Look-ups in named tables: a row name and a column name give one cell, copied from the table.

Ris =
         Meloka  Kavipag  Kuluba  Kiret  Bib  Rer  Geze  Fovor  Fefoni  Sigob
Nolu         98       63      15     60   98   91   152     57     121    119
Dad         108       74     114    120   95  106    47     97     107    121
Fezu         71       82     154     89  159   86   144    126     112    135
Sazol        81      104     110    122  116  121   111    107      88    120
Mudasav     107       73     114    120   96  106    47     97     106    120
Kelan        69      132      88     68  101  116   113     76      66     88
Dez          51       71     175     87  184   84   162    137     111    153
Tasaraf      72       82     154     89  159   87   144    126     112    135
Gos         211      123     127     94   85  100   102    136     121     74
Pugi        230      106     132    116  111  101   125     98      71     76
Relopa      158      136     119     97   60   84    59    159     184     71
Foz          69      132      88     67  101  116   112     77      66     88
Deg          68      133      89     67  101  116   112     76      66     88

Bib of Sazol = 116
Geze of Sazol = 111
Kavipag of Dez = 71
Fovor of Dez = 137
Fovor of Gos = 136
Geze of Mudasav = 47
Bib of Fezu = 159
Kiret of Deg = 67
Fefoni of Sazol = 88
Kuluba of Foz = 88
Rer of Gos = 100

Zon =
,Lep,Kopo,Laf
Gevu,2153,6787,5940
Feg,3123,7104,7188
Led,1254,8262,7343
Sodi,5421,2820,3195
Rel,6142,4173,5766
Povuz,6994,4585,6991
Pav,7092,3057,5028
Gog,1765,7491,6644
Saten,1550,6219,4284
Gis,1337,6849,5214
Val,4012,3754,3154
Fonidiz,3156,4791,3578
Mul,1337,6849,5214
Biken,4505,6093,6989

What is the Lep of Fonidiz in Zon? 3156
What is the Laf of Gog in Zon? 6644
What is the Kopo of Sodi in Zon? 2820
What is the Laf of Pav in Zon? 5028
What is the Kopo of Feg in Zon? 7104
What is the Lep of Gis in Zon? 1337
What is the Kopo of Led in Zon? 8262
What is the Lep of Povuz in Zon? 6994
What is the Kopo of Mul in Zon? 6849
What is the Kopo of Rel in Zon? 4173
What is the Kopo of Povuz in Zon? 4585
What is the Lep of Gog in Zon? 1765
What is the Lep of Saten in Zon? 1550
What is the Laf of Val in Zon? 3154
What is the Kopo of Pav in Zon? 3057
What is the Lep of Led in Zon? 1254

Bipasar:
fields: Zib, Nimu, Ripan, Mit, Ket, Berozo, Nobutup
Dubisit: [172, 186, 222, 125, 127, 156, 217]
Miripo: [199, 83, 103, 132, 182, 207, 210]
Vaf: [202, 105, 131, 130, 176, 205, 223]
Virenis: [122, 217, 240, 120, 88, 99, 160]
Dofovaf: [48, 149, 122, 119, 73, 43, 27]
Dafiso: [191, 63, 75, 132, 185, 205, 192]

Virenis, Nobutup => 160
Dubisit, Ket => 127
Dofovaf, Mit => 119
Dubisit, Berozo => 156
Miripo, Zib => 199
Virenis, Nimu => 217
Vaf, Ripan => 131
Miripo, Mit => 132
Virenis, Ripan => 240
Dofovaf, Nimu => 149
Which row has the largest Nobutup? Vaf

Dinoriv =
|  | Tinuv | Gebi | Zasutig | Kanasep | Lekobu | Norodu | Piz | Vuz |
|---|---|---|---|---|---|---|---|---|
| Petikos | 2.9 | 7.4 | 4.7 | 8.5 | 7.7 | 2.4 | 5.4 | 2.0 |
| Benopi | 3.8 | 8.2 | 7.5 | 6.7 | 3.1 | 8.0 | 4.9 | 8.6 |
| Penavot | 2.7 | 4.7 | 2.2 | 4.5 | 8.7 | 1.3 | 8.0 | 6.5 |
| Rubaso | 5.6 | 7.5 | 5.6 | 7.5 | 3.9 | 7.2 | 3.4 | 6.8 |
| Levedab | 1.5 | 10.0 | 5.8 | 9.0 | 7.6 | 1.3 | 5.0 | 3.0 |

What is the Zasutig of Rubaso in Dinoriv? 5.6
What is the Norodu of Benopi in Dinoriv? 8.0
What is the Vuz of Rubaso in Dinoriv? 6.8
What is the Lekobu of Rubaso in Dinoriv? 3.9
What is the Piz of Levedab in Dinoriv? 5.0
What is the Kanasep of Benopi in Dinoriv? 6.7
What is the Vuz of Benopi in Dinoriv? 8.6
What is the Tinuv of Petikos in Dinoriv? 2.9
What is the Kanasep of Penavot in Dinoriv? 4.5
What is the Gebi of Petikos in Dinoriv? 7.4
What is the Zasutig of Benopi in Dinoriv? 7.5
What is the Piz of Rubaso in Dinoriv? 3.4
What is the Piz of Benopi in Dinoriv? 4.9
What is the Gebi of Levedab in Dinoriv? 10.0
What is the Kanasep of Rubaso in Dinoriv? 7.5
What is the Norodu of Rubaso in Dinoriv? 7.2

